In the data rows, zero lies at 4.5, halfway between 4 and 5.
Some points, one per row:
Array([3, 4, 8, 3, 4, 9, 1, 2, 7, 0, 4, 6, 4, 2, 5, 3])
Array([4, 6, 5, 4, 6, 3, 5, 5, 4, 5, 2, 5, 3, 8, 5, 7])
Array([6, 5, 6, 4, 1, 5, 3, 0, 6, 2, 4, 3, 5, 5, 1, 2])
Array([5, 3, 5, 2, 6, 5, 0, 2, 7, 0, 5, 1, 6, 4, 5, 5])
Array([5, 2, 7, 4, 1, 5, 1, 4, 6, 0, 7, 1, 9, 2, 2, 0])
Array([4, 8, 3, 4, 6, 0, 7, 5, 3, 8, 3, 7, 1, 9, 8, 6])
Array([3, 5, 5, 6, 0, 4, 5, 5, 4, 6, 8, 5, 5, 3, 3, 2])
Array([5, 7, 3, 5, 4, 3, 7, 2, 4, 7, 2, 7, 1, 9, 3, 4])
Array([5, 4, 3, 6, 6, 4, 7, 6, 3, 7, 3, 7, 4, 6, 3, 4])
Array([4, 3, 6, 4, 3, 8, 3, 4, 5, 2, 6, 3, 7, 1, 2, 3])
Array([4, 3, 9, 3, 0, 8, 2, 1, 6, 0, 8, 1, 8, 2, 1, 2])
Array([4, 3, 5, 3, 3, 5, 2, 3, 4, 2, 7, 2, 5, 3, 6, 3])
Array([4, 7, 4, 4, 4, 5, 4, 4, 4, 4, 3, 6, 2, 5, 5, 5])
Array([4, 6, 5, 4, 5, 2, 4, 6, 4, 5, 3, 5, 5, 8, 3, 4])
Array([4, 5, 7, 3, 7, 4, 3, 5, 6, 3, 4, 2, 4, 5, 8, 7])
Array([5, 4, 4, 5, 8, 5, 2, 7, 5, 5, 4, 2, 5, 3, 5, 6])
Array([5, 4, 1, 6, 8, 3, 8, 7, 2, 9, 3, 8, 3, 8, 4, 5])
Array([3, 5, 4, 6, 2, 5, 7, 5, 3, 5, 4, 7, 3, 6, 2, 3])
Array([5, 4, 5, 6, 1, 4, 7, 5, 3, 5, 7, 3, 5, 3, 4, 3])
Array([4, 8, 3, 5, 7, 5, 7, 5, 3, 7, 1, 9, 0, 7, 7, 7])
Array([3, 4, 8, 4, 2, 5, 0, 5, 7, 2, 6, 1, 8, 3, 2, 3])
Array([5, 4, 5, 6, 6, 6, 6, 5, 4, 6, 3, 6, 4, 4, 4, 5])
Array([4, 4, 4, 3, 3, 6, 2, 3, 6, 3, 6, 3, 6, 2, 4, 3])
Array([5, 7, 2, 8, 8, 5, 9, 8, 2, 9, 1, 8, 2, 5, 3, 7])
Array([4, 7, 0, 6, 9, 4, 9, 8, 1, 9, 1, 9, 1, 7, 5, 7])
Array([5, 4, 5, 4, 3, 3, 4, 3, 5, 4, 5, 4, 6, 4, 5, 3])
Array([4, 4, 6, 4, 2, 1, 5, 2, 5, 4, 8, 0, 3, 6, 5, 6])
Array([6, 2, 7, 4, 6, 7, 2, 5, 6, 2, 5, 1, 8, 0, 6, 5])
Array([3, 6, 6, 5, 4, 4, 4, 7, 4, 4, 3, 5, 5, 7, 2, 3])
Array([3, 5, 6, 4, 3, 4, 6, 3, 5, 4, 5, 6, 3, 6, 5, 5])
Array([4, 3, 6, 3, 2, 7, 0, 3, 7, 0, 8, 0, 7, 1, 3, 3])
Array([6, 4, 5, 3, 7, 5, 0, 4, 7, 3, 5, 1, 7, 2, 6, 6])
Array([3, 5, 3, 5, 4, 5, 4, 7, 4, 4, 3, 6, 3, 6, 1, 3])
Array([5, 3, 6, 4, 5, 6, 5, 5, 4, 3, 5, 3, 6, 3, 4, 4])
Array([4, 4, 7, 4, 3, 6, 3, 3, 6, 2, 5, 3, 5, 4, 5, 5])
Array([2, 3, 9, 4, 1, 8, 0, 6, 6, 0, 8, 1, 9, 2, 2, 1])
Array([3, 5, 7, 5, 6, 4, 4, 6, 5, 4, 5, 5, 5, 6, 3, 5])
Array([4, 4, 4, 6, 5, 7, 4, 6, 4, 5, 3, 6, 4, 2, 4, 4])
Array([4, 3, 6, 4, 2, 7, 1, 4, 6, 1, 7, 1, 7, 0, 5, 3])
Array([5, 3, 4, 4, 6, 6, 2, 5, 7, 3, 4, 5, 8, 4, 2, 3])
Here are 14 more points, each followed by its number:
Array([3, 5, 7, 3, 2, 5, 3, 3, 5, 3, 5, 3, 4, 6, 4, 4]) 0
Array([4, 7, 6, 5, 5, 5, 6, 4, 4, 5, 3, 7, 3, 6, 4, 5]) 1
Array([4, 5, 1, 4, 6, 0, 8, 5, 2, 8, 4, 7, 2, 9, 6, 5]) 2
Array([4, 4, 8, 3, 5, 5, 2, 5, 6, 2, 6, 2, 4, 3, 7, 7]) 3
Array([6, 5, 4, 5, 5, 6, 2, 3, 5, 4, 3, 4, 4, 4, 4, 5]) 4
Array([4, 6, 2, 4, 6, 5, 2, 4, 5, 5, 5, 3, 3, 4, 6, 6]) 5
Array([4, 6, 6, 4, 5, 4, 3, 5, 7, 5, 4, 3, 6, 5, 3, 5]) 6
Array([2, 4, 7, 4, 3, 7, 2, 7, 5, 1, 6, 4, 8, 3, 3, 3]) 7
Array([7, 3, 3, 6, 4, 4, 8, 4, 3, 8, 5, 5, 4, 2, 6, 5]) 8
Array([5, 5, 2, 3, 9, 3, 3, 4, 5, 5, 2, 5, 3, 7, 7, 6]) 9
Array([6, 2, 6, 3, 4, 7, 2, 3, 6, 0, 4, 3, 8, 2, 3, 4]) 10
Array([4, 4, 3, 6, 6, 4, 5, 7, 4, 7, 4, 7, 5, 5, 4, 4]) 11
Array([3, 6, 4, 4, 2, 5, 1, 5, 5, 4, 6, 2, 3, 3, 5, 5]) 12
Array([4, 6, 2, 6, 8, 3, 8, 5, 3, 9, 3, 8, 3, 6, 6, 6]) 13
Which two of these numbered points are nearest to each point below, ignoring the direction in which the first points spread most? Their numbers follow each, nearest first.
Array([3, 6, 5, 4, 2, 4, 2, 6, 5, 4, 5, 2, 4, 4, 5, 5]) > 12 0
Array([4, 6, 5, 5, 6, 3, 5, 6, 5, 7, 3, 6, 4, 7, 3, 5]) > 6 1
Array([4, 4, 7, 3, 6, 5, 3, 5, 6, 2, 5, 3, 4, 4, 8, 7]) > 3 9
Array([6, 3, 3, 5, 4, 5, 7, 4, 4, 6, 5, 5, 5, 0, 6, 4]) > 8 13
Array([6, 2, 5, 5, 5, 7, 3, 5, 5, 2, 5, 3, 7, 2, 4, 4]) > 10 11
Array([4, 2, 6, 5, 3, 4, 5, 5, 5, 2, 6, 4, 7, 4, 2, 2]) > 11 7
Array([5, 5, 5, 5, 3, 7, 1, 3, 6, 3, 3, 3, 5, 2, 3, 4]) > 4 1
Now 14 new points, numbered from 0 again:
Array([6, 1, 4, 5, 3, 6, 5, 4, 5, 4, 6, 3, 6, 0, 5, 3]) 0
Array([5, 3, 2, 5, 5, 3, 5, 4, 4, 5, 5, 4, 4, 5, 5, 4]) 1
Array([5, 7, 0, 5, 8, 0, 8, 6, 3, 9, 2, 6, 1, 9, 6, 7]) 2
Array([5, 5, 4, 5, 4, 3, 6, 4, 3, 6, 5, 4, 3, 5, 5, 5]) 3
Array([5, 4, 5, 4, 4, 4, 4, 4, 4, 4, 6, 3, 7, 3, 6, 4]) 4
Array([4, 3, 2, 5, 4, 1, 6, 5, 3, 6, 7, 4, 5, 6, 5, 4]) 5
Array([4, 5, 6, 5, 3, 3, 6, 6, 4, 3, 4, 5, 4, 8, 2, 4]) 6
Array([4, 4, 3, 4, 4, 3, 5, 5, 3, 5, 6, 4, 4, 5, 6, 4]) 7
Array([4, 4, 3, 6, 5, 4, 8, 5, 3, 6, 3, 8, 4, 6, 4, 4]) 8
Array([4, 3, 6, 4, 4, 9, 0, 5, 6, 0, 5, 2, 7, 1, 3, 3]) 9
Array([5, 5, 5, 3, 5, 6, 1, 3, 6, 2, 4, 3, 4, 3, 6, 5]) 10
Array([6, 4, 5, 4, 5, 3, 5, 4, 4, 5, 5, 4, 4, 5, 6, 6]) 11
Array([6, 4, 2, 3, 4, 4, 6, 2, 4, 5, 5, 5, 3, 4, 7, 4]) 12
Array([7, 5, 3, 5, 5, 5, 4, 3, 6, 6, 3, 4, 3, 5, 2, 6]) 13
The same question for these:
Array([6, 2, 6, 2, 1, 6, 2, 0, 6, 0, 8, 1, 7, 1, 4, 2]) > 12 3
Array([4, 3, 4, 5, 4, 5, 6, 4, 4, 4, 4, 6, 5, 5, 3, 3]) > 8 1
Array([5, 5, 3, 6, 4, 3, 9, 5, 2, 9, 4, 6, 2, 6, 5, 5]) > 3 7
Array([4, 4, 5, 5, 2, 5, 7, 4, 4, 4, 5, 5, 5, 4, 4, 4]) > 8 3
Array([6, 4, 2, 6, 5, 4, 9, 5, 3, 9, 4, 6, 3, 3, 6, 5]) > 0 4
Array([5, 4, 7, 6, 3, 5, 6, 6, 5, 5, 5, 3, 6, 3, 3, 5]) > 3 8
Array([5, 6, 3, 5, 5, 6, 3, 3, 5, 6, 3, 5, 3, 4, 4, 5]) > 13 10
